Each run below is a few steps of one of 8 hidden systems, one row a step.
j_99, trace 1 (9 x 18):
[[  1 -10 -16  -3   0  -3 -14  -1 -10  -5   6  24  13 -23  -4 -12 -13   7]
 [ 16  -6  -6   1  19 -10  -9 -23  -9  -8   6  -2  -6 -11 -15 -13   0   3]
 [ 10 -11  18   8  21   3  13  -4   5  -5  -4  -9  -7  12   0 -18 -10   9]
 [ -6  -3   2  10   4  16  -1  27  -6 -11  -3  -1   8   9   1 -10 -16  17]
 [  1   7 -27  19   1   4 -12  15 -13   1   0  -4   4 -12  -9   5   5  12]
 [  0   9  -8  14   9 -13  14  -7   2  18   5  -2  -8 -16   1  -2  23  11]
 [ -5   9  12  -8   8  -5  19   6  20   4  20   7  -3   1   8 -19   9   2]
 [  7  -5  -7  -9   1   7  -7  20  24  -9  13  10   9  -3  -3  -4 -13 -16]
 [ 14 -20 -13   8   0  -5 -11  -6   2  -4 -10  19   8 -22  -1  11 -10  -8]]
j_368, trace 2 (9 x 18):
[[ 21 -37   7  -6  -5   9  27  -4 -13  17 -28  -4 -14  11   4  18 -30 -17]
 [  6 -19  14 -12 -12  12   0  12 -56 -25  -1  -7   7   9   2   8   4  13]
 [ -7  23  -4  16   4   4 -28  -2 -15 -11  -7 -38   1  16 -17   6  31  12]
 [-25  20   7  28 -11  -2  10   1  27  32 -18 -19  -8   9  15  15  11  13]
 [-27  22  -4 -16 -30  -2  25  14  -6  21  20  23  -4  -7  20   9  -4   0]
 [ 19   9 -30 -27  -5  -8   2   1  -4   1  29   6  -6 -15 -14  11  21 -32]
 [ 29 -26  18  -4   9 -13   1 -17  30  -8  -7  -3   3  -6   5  18  26 -29]
 [-12 -13  41 -17  -9   1 -12 -19   7 -28 -16  21  18  14  17  -8 -10  -6]
 [-13   6 -17 -14  -7  13 -39 -17 -15  -9 -18   0   6  14 -23 -12 -35  -6]]
j_156, trace 3 (9 x 18):
[[  6  -9  -2   6  11  17 -23  19 -12 -26   1  -6  12   7 -14 -15 -18  13]
 [  4  -2 -24  32  13   5 -16   3  -1   8 -23 -11   3  -8 -13   1  -3  13]
 [-13   5   1  22   4  -7  19  -1 -10  22  -4  -1  -6 -13  10  -8  14  33]
 [ -8  20  -1  -8   9   0  14  21  -1   1  31  -3  -2   2  -1 -22  16  13]
 [ 15   0 -20   0  10   5   3  30  29  -1  15   5   5  -6  -5   0   2 -17]
 [  8 -16  -4  10  -2  -8   2   2  12  -7  -5  34  12 -27  14  11  -1  -5]
 [ -4   0   8 -10   6 -14 -14 -31 -10 -18   5  26   8 -14  -1 -20   2   5]
 [  7  -6   5 -10  19   0 -10 -21  13   1   3 -12  -8  11 -16 -29 -23  -4]
 [  8 -22   6  12   5  14   9  12  -4   5 -12  -9  -8   9   1   1 -41   7]]
j_515, trace 4, 9 rows:
[[ -5   9  -8 -26 -17   6   3  15 -18   2  26   0  -3   2  -3   2  -5  -6]
 [ 27 -13 -18   5   6  -4  -7   1  -3  -6   1  -3  -2 -13 -10  21  10 -17]
 [  3 -16  23   8   8  -9  10 -13  10  -4 -22  13   7  -4  16  -1  14   4]
 [-22  14  17 -18  -9   3 -14  -7   3 -12   3   4   8  15   2 -16  -5   2]
 [  2   5 -20   1  -5   8 -18   3   6   7   2 -14  -8   4 -16  10 -26 -13]
 [ 10 -17  -4  16   1  -1  20  -1 -17  14 -14   2  -9 -10   7  13  -9   9]
 [ -4   5  14  -9   3  -4  10  -5 -26 -12   4   0   3   7   3 -10  26  12]
 [  1  11   1  -2   4   4 -16   7  23  -6   8 -22   2  12 -10  -1  18  -9]
 [ -4  -4  -1  17  -8   3   4  15  25  13  -6   5   2  -7  12  15 -14  -1]]
j_119, trace 5 (9 x 18):
[[ 11   0  -6  23  15 -23  29 -15  17  23  12  11 -18 -30  10   2   7   6]
 [ -2   3  23 -22  14  -2  36   3  -3 -15  13  27   1  10  15 -29   4  -1]
 [ 19 -19  -6 -24  10  13 -23  15  10 -25  12   3  13   6 -19 -17 -21 -20]
 [ 15 -26  -5  35   3  -2 -22  -4   9  -7 -13   7   5 -27   2  17 -23   8]
 [-19  13   8  18   6  -9   5 -21 -32  -6 -10  19   2  -8   9 -17   6  35]
 [ -3  13  -9 -16  18   7  -1  -1 -11   9  13 -26  -8  18 -25 -38   0  11]
 [ 17 -13  -8  17   7  13  14  38  22  17  12 -26 -12   1  -3  10 -18   0]
 [ -4   9  -5  17  -7   2  16  33 -10 -17   3  29  13 -14  21  20  18   7]
 [ -3  15 -16 -17   8 -12 -17 -12   3 -10   7  14  18 -13 -12 -18  45  -9]]
j_940, trace 6 (9 x 18):
[[ 10  -6  19   7   9 -10  -6  -3   8 -16  26  -4  -3 -11   4  -3   3   9]
 [ -1  10   3   9  16   5  -4   3  16 -21  -1  13   4   9  -1 -14 -14  -3]
 [ -2 -12 -15  -1   3   6  -9   5   1   7 -13  10  12  -8  -7 -16 -15   5]
 [  4  -9  -2   7   0  -6  -5  -6 -17   4  11  -3  -3 -18  -2  -2  -6  19]
 [  4  11   7   9  17  -2   8  -3  -9 -14  10  -5  -9   6  -3  -9   5   9]
 [  3  -3   1   1  13  10   5  17  14  -3  -5  -5   7  11  -4 -15   3  -1]
 [  0 -10  -8   6  -7   4  -7  20   6   5   3   3  10 -13   3   3  -5   7]
 [ -4  11  -9   8  -1  -9  -5  -5  -8  -4  12  13   0 -17   2   2   5   8]
 [  1   5   3  -7  14  -8   8 -14   6   0   6   6  -3  -1  -2 -18  10  -2]]
j_288, trace 7, 9 rows:
[[ 10 -20  -8 -12   2   4  10  18  -5  -2   2  19  11 -12   3  -7  -2  -3]
 [ 12 -12   4   1   4  -8 -15  -5  -4 -20  13   6   7 -18  -1   2   7   2]
 [  2   6   7  15  19  -6  -8 -15  12 -14  -4   3   0   0  -3 -11   1   3]
 [-10  -1   1   5   8   6   4   3   8   6  -9   7   3   4   1 -20 -19  11]
 [  0  -7 -11  -1  -4   6  -2  11 -17   4   9   2   0  -9  -5  -4 -20  11]
 [ 15  -3 -11   9   8  -3   2   2 -18  -5   8  -6  -5  -9  -7   5   9   4]
 [  5  -1   9   8  14  -3  10   3   7  -4  -2  -4   3   1   3  -7  24   7]
 [-10   5   8  -1   0   3  -3  14  21  -1   8   2   9   1   5 -12   3   5]
 [ -2   6 -16   1  -5   0  -9   6   9   2   9  13   3 -12  -3   2 -13  -5]]
j_156, trace 8 (9 x 18):
[[  2 -11   2  17 -14  -8  21  -4   3  19 -25   9  -3 -13  21  36  13  -6]
 [-20  16  21 -22 -15 -10   2 -14 -22 -13  14  13   7   1  13  -6  28   9]
 [  2  15  -3 -23   4   3 -18  -7  29  -3  16 -19  -5  18 -18 -11   0 -27]
 [  8 -18   3   9 -11   5  11   4  22  15 -17   6  -8  -1  13  26 -33 -18]
 [ -7  -4   6  -9 -19  -2   0 -13 -49 -17  -8  24   6  -6  11  10  -2   7]
 [  6   7  -3 -16  11  -4 -21 -25  -9  -5   1 -28  -3  12 -24 -13  25  -6]
 [  3  -9  22  16   4   4  12   4  35  20 -11 -30 -13  18   6   9  -9  -1]
 [-22  11   5   5 -23  14  11  28 -23  -8  -3  16   5   9  20  14 -15  12]
 [  0  16 -38 -13  -7  -1 -21   0 -22   0   5   0   7  -9 -21   5  28 -11]]
j_331, trace 9 (9 x 18):
[[ -3  -2  13   6   1  -6 -41 -11  17 -11   2 -23  14  -4  -8  -3  29  10]
 [-18  25  -1  25   2  -2  -4  -6  38  17  -4  -8 -11   5   3   3 -16   2]
 [-17  15 -18 -12 -10   6  24  13 -13  16   6  24  -5   0   6  -8 -22   1]
 [ 22 -19 -16 -25   0  -3   3   0 -29  -2  17   2  -1 -16 -13  -2   7  -9]
 [ 27 -21  19  14  18 -11   1 -12  11 -14  -2  -9  -2  -8   3  10  17  -5]
 [-18  11  26  12   5   4  -3   2  20 -19 -13   9  13  16  15  -9   2   7]
 [-22  13 -17 -10 -10  13 -25   6   0   6  -5   0   9   8 -12 -13 -21   2]
 [  9  -9 -24   7  -5  -3   1  -7 -16  26   1  -8 -15 -17 -11  11 -16   3]
 [ 10   1  11   6   8 -10  32  -7 -21  -2   8   4 -12  -4  12   4  19   8]]
j_515, trace 10 (9 x 18):
[[-26  36  10   9  -2  -3  28   0  -9  18  22  -8 -24  10  11 -11  -8  25]
 [ 10  21 -31 -14   5  10  22  37  -8   5  26  -8  -9   8 -13  -1  14 -14]
 [ 29 -32 -14   5   4  -6   8  26  18  10   3   6  13 -30   4  15  29  -9]
 [ -7  -6  26   0  -3 -20  -4 -18  14 -20   4  38  19 -24  24  -6  21   7]
 [-15  24   0 -23   3  -4 -26 -30  21 -17   2  19   6  13 -11 -23 -16 -22]
 [ 11 -23 -11  -6   2  10  -7  -8  15  18 -12  -7 -12   5 -15  -4 -58 -17]
 [ 12 -29  11  10  -1   6  15   0 -49  -6  -5   2 -10  -3   6   4 -34  23]
 [  5  11   3   7  18   5 -10  -2 -43 -29  -4 -22   2  18 -16 -11  28  20]
 [ -3  10   2  25  14   6  -9  16  36  14  -8 -44   0  15  -8  -3  28  12]]
j_288, trace 11 (9 x 18):
[[ 14 -14 -34 -17  -8  14   3  23 -18  -3 -16  20  15  -5  -8  11   0 -24]
 [ 17 -30  11  -3  -7 -18 -16 -25  -9  -4  -4  -1   9 -26   3  16  30   0]
 [-10  20  37  11  12 -12  -4 -29  16 -18   7  -9  -9  14  10 -10   7   9]
 [-19  17  -7  -2   7  20  -1  15  19   4 -14   0   0  28  -6 -22 -35  -3]
 [  4 -23 -30  -2 -19  11  -2  19 -20  22  -9   5   3 -17  -5  15 -28   1]
 [ 15  -5   0   5  -6 -16   5 -17 -41  -6  12  -4  -8 -20   2  22  28  10]
 [  2  16  22  -2  23  -5   8 -10  13 -13   3 -21  -3  22  -3 -19  39   1]
 [-12  -1   8   1   0  16  -1  30  48  11  -6  -7   9  17   5 -11 -14  -5]
 [-11   1 -23   4 -29   3 -11  17  -5   5   7  26   8 -23   8  24 -26  -3]]
j_99, trace 12, 9 rows:
[[ 15 -10  -1  20  -9   0  23   6   5  22 -24 -21 -14   4  10  45  18 -14]
 [-30  13  24  -9 -26  -5  19   2  -6   2  -4  21  13  -1  32  10  30  11]
 [-17  30 -11 -30 -15   0 -30  -7  19  -4  18  -7   7  10 -14  -3  16 -23]
 [ 15 -16  -7  -2  -9  -5   3 -17  29  26  -9  -8 -17  -4  -2  26 -22 -32]
 [ -4 -17  25 -16 -19  -5  19 -14 -26 -10  -9  34   2  -4  26  10 -15  -3]
 [ -1   5   3 -29  -2   6 -31 -13 -28 -32  -1  -7  13  18 -18 -11  14 -11]
 [ 13 -15   6  16   4   5 -14 -15  13  14 -24 -46 -13  16 -14  17  -5  -5]
 [-23   6  22  20 -18   6  25   7 -17   9 -14   3  -9  10  27  14 -17  24]
 [-21  36 -24 -18 -14  10  -5  20 -30  -8  13   1   8  12  -9  -4  19   1]]
j_368, trace 13, 9 rows:
[[-10  36  -4  -2   2   0  22  13  12  11  11 -13 -10  17   2   3  33  -7]
 [ -5   2  -3 -12 -18   1  11  26  36  16   7   5   8  -3  13  16  18 -20]
 [  3  -6   0 -17 -21 -12 -14  -5  12 -12  15  30  12 -25  12  19   6 -22]
 [ 12  -5   1 -18   7 -16 -19 -46   4 -17  -6  19   2  -7 -10  -3   4 -26]
 [  9 -26  20 -15   9   2  -5 -33   7   0 -29  -8  -3  19  -6 -13 -24 -13]
 [ -2 -21  13  -3  -8  20  -7   5 -28  -9 -18 -10  -2  22  -2   0 -45   9]
 [ -1   6 -19  21  -3  15 -11  13 -49  -5 -11 -20  -3   6 -13  11  -7  22]
 [ -8  16  -6  29   4  -4  14   4 -17  22  -7 -30 -11  -2   1   9  36  30]
 [-24  30  14   2 -10  -5  30  19  15  21  22 -10  -9   7  21   0  30  15]]
j_119, trace 14:
[[  2  -1   7  -4  -5  25  13  39  -8 -16  15  -7  -7  25   3   3 -39  -3]
 [ 14  -4 -36  15  -4  12 -17  29 -22 -18 -14   9  16 -11 -10  26   8  -9]
 [ -1  -3  -3  18   5 -19  -9 -18   3  13 -12  -6  11 -26   3   2  53  18]
 [-24  25  31 -10   5 -12  12 -16  28  12  24 -11  -9  11  10 -28  12  15]
 [ -4  15 -13 -20  -3  15   9  21  21   0  17   9  -9  19  -5  -7 -42 -26]
 [ 25 -29 -30   1  -9   4   2  13 -14  -1 -13  27   7 -25   0  29 -15 -22]
 [ 12 -21  19   4   3 -21  -5 -33 -27 -16  -9  12   9 -23   9   5  37  14]
 [-11  12  35  -6  19  -4 -15 -28  12 -14   3 -24  -4  27  -7 -36   4  14]
 [-13   5  -8   8  -1  24  -6  25  22  13  -7 -17  -9  24  -8  -7 -56   1]]
j_331, trace 15 (9 x 18):
[[ 26 -11   5 -16   0   3  14  16   8  -8  17 -11  -8   8  -1  18  12 -28]
 [  9 -14  10   4  -8   0  -5  11  17 -18 -14  16  17  -3  15  23  11 -18]
 [-20   5   6  -6 -16  -7 -27 -24   8  -7 -15  18  16  -6   5   3   5  -4]
 [-11   8   2 -11  -4  -5 -11 -36   2  14  -7  -6 -13   7  -9  -7 -21  -8]
 [  6  -6   6  -3   1   8  23  -4 -18   7  -6  -7 -19  17   0   3 -30  -4]
 [  9 -11   3  -2  -4  13   9  18 -36 -17  -6  -6   2  12   0  10   5   4]
 [  3  -3  -1   8  -3   2 -16   5  -6  -5 -11 -21   9   2  -5  13  35   6]
 [-16  16   5  14  -8  -5  -2   1  26  18  -2 -16  -2   2   9  11  21   5]
 [-18  24  -5 -12 -15  -1  12   8  14  14  18   9  -5   2   8   2  -4  -8]]
j_940, trace 16, 9 rows:
[[ -1 -13  41 -15  -6  -7  -2 -23  -2  -7   7 -13  -4   8   9  -4   5   5]
 [ -1   8   8   1   1  14 -14   4   9 -18  -2 -14  -7  28  -6   3 -30 -12]
 [  0  -5 -30  14  -2  13  -6  10  -8  14 -32  -1   4   0  -9  10 -15  -2]
 [ -8  -2  -4   8 -11  -7   7  -4 -31  18  -4  -8  -1 -15   4   9  24  24]
 [ -5  23  17  -6   4  -6  11  -1   0  -4  25 -20 -11  13   2  -4  28   4]
 [  4   6   0  -6   5   9  13  23  38   3   4  -1   0  16   1   0  -1 -24]
 [  0 -14 -15  -3 -19   3  -3  16   6   4  -6  27  15 -19   9  18  -9 -12]
 [ -3   4  -4  -7 -10 -19 -17 -32 -21 -10   7  20   3 -23   1   7  12   0]
 [  3   3  22 -10  16 -12   0 -41   8  -4  -1  -9 -13  12  -4 -16   3  -6]]

Name the system that made each run.
trace 17:
[[  9 -22   4   6  -2   1  -6  -1 -24 -25 -12  24  12 -12   7   8 -10   4]
 [ -2   4   1   4  12  -3 -23 -22 -19 -14 -14  -7   8   2 -14 -15  17  12]]
 => j_99
trace 18:
[[  0  -5  -5 -15  -6  -4  10 -12   3  36   6 -18 -16  -2  -7  -1  -8  -3]
 [ 13  -5  13  -1  -2  -1  26   9 -10  -8  19   1 -15   3  12  14  -9  -4]]
 => j_331
trace 19 (2 x 18):
[[ -3   1  -3   0  12  -2  12  -9  11  23  -6  -6  -7   1  -5 -18   1   5]
 [  1  -2  11  -8  -2   1  14  13   0   3  25  -4  -7  -1   5  -7  -9   8]]
 => j_515
trace 20:
[[ 13   1  -5 -12  -4  -4 -12   7   2   1  20 -31   0  -4 -13  14  43  -9]
 [  1  10  13  15   2  -9  10   2  45   4  -2  -3  -3   2  16  19  24 -15]]
 => j_288
trace 21, 2 rows:
[[-11  33 -10   9   4  -4   3  -9   3   3   1  -5  -9   8  -3   2  15  -4]
 [  1   0  -7 -10  -1   3  21  12  19  26   1  -5  -5   4   1  -1   6 -11]]
 => j_515
trace 22 (2 x 18):
[[ 14 -11   1 -10   8   9   0 -21 -49  -6 -22 -27 -10  24 -20  -3   1   2]
 [  8 -11  27  17   6  10  -1   9   0   1  -9 -54  -8  25  -3   9  18  17]]
 => j_515
trace 23 (2 x 18):
[[ -6   0  14  -1  -7  -2   8  13 -12  -3  28   0  -1  -9  11  -5   0  21]
 [  8  20 -13   2  15   3  -5   6   1 -22  14   1  -3   8 -14  -6   4 -11]]
 => j_119
trace 24:
[[  1  -5   6 -28  -8  14   8   7  -4   7 -13 -22  -1  31  -7   3   8 -20]
 [  7 -11  -5   6 -20   8 -10  16   7   9  -7 -20  -1   1   1  36   2 -13]]
 => j_940
trace 25, 2 rows:
[[ 20  -6  12  35  13   9  15  18  -6 -19   2 -12 -17  10   8  22 -25   4]
 [-11  11 -13  16   4  11  10  25 -22 -12 -25  19  20   4   7  -4  23  16]]
 => j_99
trace 26, 2 rows:
[[ -3   3  19  -3  14  -5   2  -9  33   2  -2  -8   1  10   2 -18  12  -2]
 [-11   3   6  -5 -10  10  -2  19  17  -1  12   6   2   6   7  -3 -28  -1]]
 => j_515
trace 27:
[[ 20 -21  -1   3   4  -2  20  -2 -30 -23  -3  44   0 -17  12   9 -28  -7]
 [ 12 -14   0 -15  19   0 -19 -13 -32 -30 -14   5  21   1 -17 -24  30   6]]
 => j_99
trace 28, 2 rows:
[[ 24 -19 -14  11  23  11   0  26  45  -2  -8   4   6  -1  -8  -5 -22 -21]
 [  8 -34   6  12   1  -1  -5  11  -9 -17  -7  35  21 -29  14  -3 -16  18]]
 => j_368
